Input:
[[ 140  388  -20  229  348  328  403  515  167   -3]
 [ 530  282  380  201 -141  566  105  416  636  457]
 [-132  561 -760  344   62 -120 -183  -38  -53 -713]
 [ 531  315  604  594  256  108  -46 -246  477  579]
 [  92  359  213  434  688   39  414  142   10  141]
 [ 230  321  416  478  662   71  360   76  130  343]
 [ 210  412  -40  290  153  274  159  304  266   -4]
 [ 175  416  -33  366  238  148   91  156  201  -20]
 [ 450  241  526  226  242  515  395  506  468  545]
 [ 590  301  362  241 -260  550  -68  317  712  457]]
Output: 590

Input:
[[4765 3465 5437 6274 3964 5000 4069 7159 6877 7911 7613 4221 4678 3047
  9458 5976]
 [6129 6014 4500 4793 3101 3018 4588 6017 3633 4260 4644 8223 5356 2914
  5003 4425]
 [6718 4745 4439 4979 3739 6497 4337 4588 6146 7184 5448 3464 3850 4305
  6624 3930]
 [5698 3743 3814 4571 5207 4382 5782 7692 4867 5774 6555 4987 2774 4610
  7828 6100]
 [6615 5001 4199 3668 7026 4869 6025 3988 4160 5003 6171 6850 3282 4133
  8814 4450]
 [4027 3541 5289 5040 7511 5345 4032 4486 4319 5281 4783 7699 3971 4078
  5846 3637]]
Output: 4027

Input:
[[564 591 437 627 348 827 403 269 782]
 [802 444 376 262 331 481 671 385 393]
 [437 502 686 882 447 866 437 472 636]
 [253 446 499 472 774 202 405 583 491]
 [439 228 772 747 429 384 586 391 380]
 [871 404 449 386 323 651 696 499 311]
 [201 384 380 320 449 441 426 495 326]
 [215 604 390 522 751 456 265 522 717]]
Output: 215

Input:
[[5118 5190 5062 5942 5818 5121 4883 5015 4976 5864 5659 2315 5849 5536
  5077 8776]
 [5112 5138 5004 6021 5770 4973 5277 5056 5046 5963 5655 8817 5905 5496
  5066 2821]
 [5111 5187 4998 6090 5776 4929 5053 5044 4955 6061 5641 5277 5943 5449
  5025 1440]
 [5120 5150 5036 5979 5755 5056 5081 5052 5015 5911 5650 5240 5877 5497
  5069 3850]
 [5126 5154 5058 5949 5731 5116 4945 5054 4995 5874 5643 2660 5859 5491
  5070 3889]
 [5114 5216 5035 6030 5815 5027 4839 5015 4924 5984 5647 1801 5902 5486
  5039 5881]
 [5108 5185 5021 6007 5848 5007 5100 5015 5001 5946 5666 6427 5890 5533
  5068 7743]
 [5103 5181 4988 6073 5838 4913 5212 5026 5000 6033 5661 8435 5932 5500
  5047 4796]
 [5106 5155 5006 6006 5836 4979 5284 5029 5050 5942 5670 9448 5893 5539
  5078 6712]
 [5112 5130 5024 5954 5805 5040 5305 5042 5082 5872 5670 9390 5864 5551
  5097 6698]]
Output: 5112

Input:
[[423 539 405 546 564 732 629]
 [552 522 662 609 452 490 461]
 [614 641 648 677 461 312 116]
 [598 566 597 559 534 661 618]
 [486 492 442 493 629 779 900]
 [477 485 490 519 581 700 794]]
Output: 477
---
array([[ 722,  -95,  145,  739],
       [-514,  368,   70, -521],
       [-450,   -1,  596,   14]]) => -521

array([[  9, 176, 154, 166, 163],
       [109, 150, 185, 137, 208],
       [227, 222, 149, 171,  29]]) => 208

array([[ 67, 150,  56, 118, 127,  85],
       [102, 163, 166,  46,  58,  97],
       [ 47,  61,  88,  68, 195, 176]]) => 97

array([[6680, 4196, 6165, 7829, 7754],
       [5243, 8019, 2494, 2819, 2569],
       [6535, 7976, 2709, 4392, 3642]]) => 2569

array([[-829,  846,  820, -704, -842,  692,  591],
       [ 867, -804, -798,  868,  936,  194, -509],
       [-790,  681,  881, -730, -934,  213,  608]]) => -509

array([[-172,  381,  364, -162],
       [ 938, -893, -441, -174],
       [ 608,   -8, -768,  764]]) => -174
---
[[-28.8 -28.5 -54.6   0.8  16.3  64.7]
 [ -4.7  50.2 -15.1 -51.9 -43.6   0.9]
 [  3.3 -61.1 -25.8 -51.4   0.9 -41.7]] -> -43.6

[[-15.1 -82.0 -36.9  18.5  67.1  54.0]
 [-62.9 -50.1 -17.1  35.6  68.5  30.9]] -> 67.1

[[ 18.4 -51.7 -68.5  35.3]
 [ -4.6  42.7  60.1 -69.1]
 [ 15.5 -42.0 -80.3  -1.6]] -> 60.1

[[-60.9  21.4  10.9 -63.3]
 [-68.3  54.9  62.1  49.7]] -> 10.9

[[-34.9  63.8  70.1  -1.7]
 [ 37.8 -55.1 -52.3  -8.5]
 [ 13.7  22.0 -71.6 -17.5]] -> -52.3

[[ 76.3  24.9  20.4 -30.0]
 [-17.6 -17.7  19.0   5.0]] -> 20.4
---
-0.1	1.2	1.0	-1.3 gives -0.1
196.35	121.92	-187.90	162.66	-139.50	-82.56	177.76 gives 196.35
-0.004	-0.086	-0.107	-0.047	0.117	-0.054 gives -0.004
-99.54	66.99	72.62	156.11	-129.02	36.39 gives -99.54
11.6	-3.1	-16.6	-5.3	13.9	12.0 gives 11.6
0.09	0.08	0.03	-0.12 gives 0.09
-0.123	-0.052	0.148	-0.045	0.164 gives -0.123
12.13	-14.78	-19.11	8.21	11.34	-7.31 gives 12.13
---
[[5666, 5761, 6829, 6025, 3165], [8321, 2682, 4608, 7615, 6804], [3260, 5865, 3751, 3564, 6328]] 6328
[[-991, -892, -450, 84, 937], [-130, 790, -229, 377, 315], [522, 17, 670, -645, -634]] -634
[[872, 603, 361, 510, 285], [461, 525, 440, 492, 537], [415, 221, 406, 699, 580]] 580
[[6, 2, 4, 3, 3], [7, 2, 5, 3, 4], [4, 6, 1, 3, 1]] 1
[[45, 65, 65, 47, 58, 43, 32], [63, 60, 74, 57, 56, 32, 41], [40, 78, 55, 19, 64, 60, 19]] 19
[[6949, 7873, 2779, 5150, 7795, 9809], [2571, 8611, 7824, 7574, 4198, 8532], [4997, 2773, 8772, 8392, 3244, 2972]] 2972
---
-133.7    96.9   -68.8   169.9    30.8  -149.9   114.3 gives 169.9, 169.9

 0.17  -0.18  -0.13   0.00  -0.09  -0.04  -0.16 gives 0.00, 0.17

-2.15  -0.99  -1.80  -0.92  -0.80  -1.64   0.97
-0.94  -0.36   1.10  -1.53  -0.47   1.06   1.69
 1.29  -0.30  -2.03   0.11   1.73  -2.12  -1.63
gives -1.53, 1.73

 -43.143   -86.462  -184.125   130.761   -34.957 gives -184.125, 130.761

 -9.9   18.9    7.7  -13.0  -12.2 gives 7.7, 18.9

-106.0   161.3   195.2  -165.6  -189.5   -92.6  -119.6 gives -165.6, 195.2

 -49.12   147.90   113.79   -95.63   186.10   -11.89  -144.18 gives -95.63, 186.10

 0.793  -1.022  -0.733  -0.997   1.188   0.879   0.942 gives -0.997, 1.188
